Each row is where one point has got to under a steady rotation. How many ticks took it there?
The counts run from 0 to 259.
[ 79 161 168 142 125 189 129 136 151 116 169 107 150 145 123  81 135 116
 136 132 144 129 148  96 132 113 120 126 174  95 128 132 137 141 117 154
 106 112  94 170 161 101 111  85 152 169  84 143 112 154 139 155] | 258
[ 81 166 126 155 160 144  96 117 155 110 155 118 154 122 118  75 142 110
 143 168 179 137 153 142 123 121 115 110 166 120 127 100 146 120 126 152
  76 102  84 115 140  65 106 114 103 165 114 117 104 137 147 171] | 106
[ 64 147 132 158 147 159 126 133 142 124 114 112 178 126 114  91 100 130
 135 160 177 145 115 165 118 118 108 114 147 107 146 109 132 157 158 129
  79 109  76 129 174  85 107 126 139 137  86 119 108 136 133 188] | 48
[111 175 152 130 146 135  95 118 150  94 154 121 137 118 105  91 132  85
 143 171 181 139 165 127 115 142 136 140 194 101 130 101 136 104 136 142
  88 116  87 121 127 100  98 105 117 143 117 152 115 177 157 164] | 101
[ 97 166 113 130 148 138 102 126 140 108 172 113 136 133 115  68 148  83
 153 149 148 133 153 133 137 122 123 120 173  99 119  77 150 101 121 136
  79 104  83 115 128  80  98  91 122 132 113 125 118 163 154 168] | 103
[119 144 105 125 135 171 127 138 178 133 150 106 144 148  97  68 116  98
 171 165 184 129 107 129 116 104 103 117 145 130 112 137 142 162 151 102
 100 140  69 169 149 138 139 110  95 133  82 117 131 143 127 146] | 215
[ 55 149 164 127 131 149 165 131 181 113 120  99 157 121 125  71 117 120
 134 133 182 127 139 142 137 119 115 142 173 102 128 127 144 144 144 127
  77 118  79 131 161  94 112 117 118 156 123 136 132 163 154 174] | 191
[118 162 141 125 124 145 109 109 157  92 174 100 143 142 107  77 111  84
 131 155 156 132 146 114 159 133 137 124 182 115 119 113 158 149 131 128
  83 111  84 165 125 168 112  76 145 142 125 121 100 142 161 173] | 160
[102 176 143 146 128 158 135 133 157 118 146 104 131 134  99  82 109 115
 169 156 172 157 140  89 137 115 114 147 176 137 132 117 172 137 103 111
  87 127  85 127 152  82 112  98  96 151 129 106 140 153 179 142] | 3
[103 178 132 156 123 139  79 129 130 130 128  99 131 136 102  71 124  90
 143 167 179 152 163 110 137 115 148 111 160 117 130 120 154 128 128 139
 114 131  76 121 164  99 109 101 101 131  82 130 138 172 140 191] | 40
[110 142 150 136 121 197 126 129 126 122 157  81 147 136 122  70 123  81
 134 173 155 147 113 110 129 121 157 123 138  95 112 106 125 160 129 109
  83 117  85 136 164  95 112  84 127  98  95 143 127 166 141 153] | 135
[ 88 155 134 152 172 157 114 111 127 110 148 109 166 121 111  84  76 121
 139 183 174 133 110 136 122 148 128 120 173 133 138 117 147 162 143 112
  90  99  68 157 128  94 117 107 131 131 114 115 118 117 148 163] | 232
[129 140 118 159 131 163  98 146 121 146 175 114 160 158 110  71 151 103
 153 169 168 141 131 112 117  99 137 134 132  87 123  87 146 117 169 118
  60  93  86 124 160  90 125 133 135 129 102 133 108 154 150 153] | 205
[ 98 149 145 118 154 172  99 118 165  92 153  98 169 114 116 123 125 119
 141 164 164 134 136 132  92 111  94 132 161 139 112  99 112 147 140 125
  89 109  80 132 139  83  81  87 125 151  74 121  93 141 127 155] | 175
[115 175 142 135 127 150  82 127 159 126 148 124 156 152  77 118 110 145
 165 163 175 155 137  80 125 111  94 152 167 111 139 102 119 131 153 132
  93 113  74 157 149 126 110  94 158 122 108 113  95 146 139 156] | 80
[ 68 177 150 151 127 185 151 134 158 123 155  96 132 143 117  80 115 112
 145 151 155 147 118  98 147 107 115 131 186 114 119 118 153 142 102 140
 101 112  95 139 156  79 112  76 135 122 134 114 115 146 148 142] | 8
[ 80 164 163 119 144 173 141 140 167 107 144  93 129 133 119  82 110 104
 135 134 169 120 143 102 151  94  87 138 168 110 115 146 133 148 118 130
 127 114  89 152 148 104 107  77 135 153 101 113 138 168 145 166] | 256
[102 127 160 145 128 170 148 130 132 128 142  80 143 128 121  67 105 107
 138 162 186 127 126 113 138 117 144 135 154 115 104 138 163 165 138 102
  94 113  76 140 164  90 121 117 109 137 109 125 156 155 157 165] | 130
[ 88 153 105 158 157 135 121 111 118 125 155 108 156 129 112  68  90 107
 152 159 141 137 118 126 149 138 136 111 180 114 122  93 162 153 125 109
  86  96  75 160 129 106 114  91 146  98 121 104 127 117 144 181] | 230
[120 175 159 109 130 159 126 113 174  92 146  94 136 117 122  97 120  74
 122 162 183 128 147 112 122 120 143 146 204 116 110 120 148 126 144 124
 113 115  85 123 125 128 107  84 126 136 108 148 104 176 156 165] | 97
[120 140 110 155 123 168 120 153 152 118 151 101 164 140 102  88 139 111
 157 169 190 145 122 130 128  91 125 135 130 104 112  89 149 121 170 110
  66 114  77 112 161  91 110 125 107 112 120 102 120 146 146 159] | 208
[ 96 119 114 115 153 157 146 141 178 101 166  96 140 123 128  79 147  84
 164 142 175  98 125 139 120 102 117 129 180 110  86 113 147 128 155 107
 105 116  68 155 124 108 108 110 112 144  85 145 134 159 136 164] | 30
[ 79 161 114 142 176 171  98 141 151 120 145 105 145 124 110  75 118 106
 142 158 180 125 140 137 116  99  94 108 146 126 133 129 151 127 133 125
 116 103  88 128 145  58 105 118 114 157  96 100 127 147 128 172] | 109
[134 156 133 116 127 166 120 138 151 124 135  93 179 144 100  82  92  80
 131 151 170 136 133 131 116  97 126 135 137 121 144 125 175 171 159  82
  89 135  87 132 158 150 110 126 140 155  80 126 118 157 150 163] | 56
[119 166 101 142 116 144  86 115 154 153 153 120 152 176  87  80 123 117
 167 167 168 158 119 120 133 106 106 126 142 124 128  82 133 144 133  99
  65 116  73 119 155 123 123  95 121 122 132 104 102 124 153 153] | 144
[113 139 174 136 132 190 124 130 137 115 141  82 146 125 126  79 112  90
 130 177 174 139 109 119 129 113 142 143 135 102 106 123 116 164 142 108
  86 117  74 130 165  99 111  91 112 105 103 137 141 171 150 167] | 134
[117 145 131 138 121 179 122 136 184 123 144 100 149 148  96  79 120 111
 156 165 190 138 108 130 125 113 121 116 157 140 115 139 140 172 156 123
  97 148  68 162 157 137 140 111  96 149  77 134 115 125 134 141] | 216
[103 164 138 128 114 172 156 137 189  84 145 100 162 137 107  93  96  96
 146 151 163 135 110 137 151 112 126 122 179 123 123 114 152 168 147 130
  87 138  80 160 139 164 114  82 134 123 111 118  90 137 150 145] | 155
[ 75 156 116 150 151 173 100 133 161 132 154 108 151 142 125  79 142 111
 130 152 168 123 128 149 125  99  90 101 156 115 115 108 124 142 142 141
  99  91  83 122 149  83 121 111 141 173  76 122  94 127 128 164] | 111
[118 166 142 156 139 130  97 108 134 104 184 116 134 134 111  76 123 108
 133 161 171 129 153 108 146 139 141 130 198 119 116 108 151 131 127 139
  77  85  84 150 118 128 118  96 135 158 123 125  96 129 169 171] | 164
[118 169 100 131 142 146  98 130 150 158 144 120 146 164  75  77 104 110
 177 169 176 162 123 111 131  98  92 132 142 125 125  90 150 143 144  89
  83 121  75 121 147 122 116 102 119 112 124  94 113 138 156 153] | 145
[100 131 172 129 142 177 138 110 134 133 147  90 138 132 126  77 107 104
 137 172 190 128 112 118 127 122 124 152 143  93 105 131 101 167 144  99
  81 104  69 144 155 105 126 101 124 119 113 139 146 161 152 170] | 133
[105 171 137 140 140 140  99 123 148  88 162 113 137 119 118  85 141  88
 139 160 166 139 158 134 138 129 141 128 180 107 114  81 150 105 121 149
  79 108  90 108 132  90  92  96 115 134 117 133 110 171 158 173] | 102
[ 82 150 116 143 175 141 115 115 118 126 157 112 154 125 102  77  82 105
 145 172 162 129 114 129 129 139 116 115 174 115 132 110 153 159 135  95
  91  96  64 171 120 101 120 106 141 108 117 106 130 127 150 175] | 231
[110 129  94 146 133 147 133 146 161 129 179 102 143 135 121  83 151 109
 151 143 175 114 124 118 125  91 124 136 185 117  94 101 178 114 173 110
  97  94  77 129 131 100 121 134 139 150  99 128 107 130 144 161] | 25
[ 86 163 128 132 105 121 132 132 169 151 148 120 133 152 111  82 135 125
 156 121 166 135 158 113 133 100 104 140 194 116 124  96 155 121 130 129
  80 113  81 114 160 117 110 114 139 186  93 143 107 145 155 190] | 185
[ 77 182 161 142 140 175 148 121 172 114 139 101 132 132 109  88 109 123
 146 158 183 142 120 103 146 111 103 138 183 111 126 128 136 133 115 133
  99 114  86 132 153  82 110  87 117 132 143 104 118 150 160 145] | 7
[141 148 123 143 116 146 158 150 124 133 171 115 133 157 114  68 121  88
 162 152 158 139 129 107 142 117 138 146 152 104 120  92 164 144 141  98
  58 112  72 132 158 138 124 131 145 156  95 131 135 161 185 157] | 62
[ 83 171 134 157 144 124  90 126 130 148 120 121 131 137  97  78 118 123
 147 167 186 143 142 134 136 121 110 131 164 100 140 112 118 130 141 139
  97 104  61 124 171  93 116 111 133 132  96 126 129 162 135 196] | 43
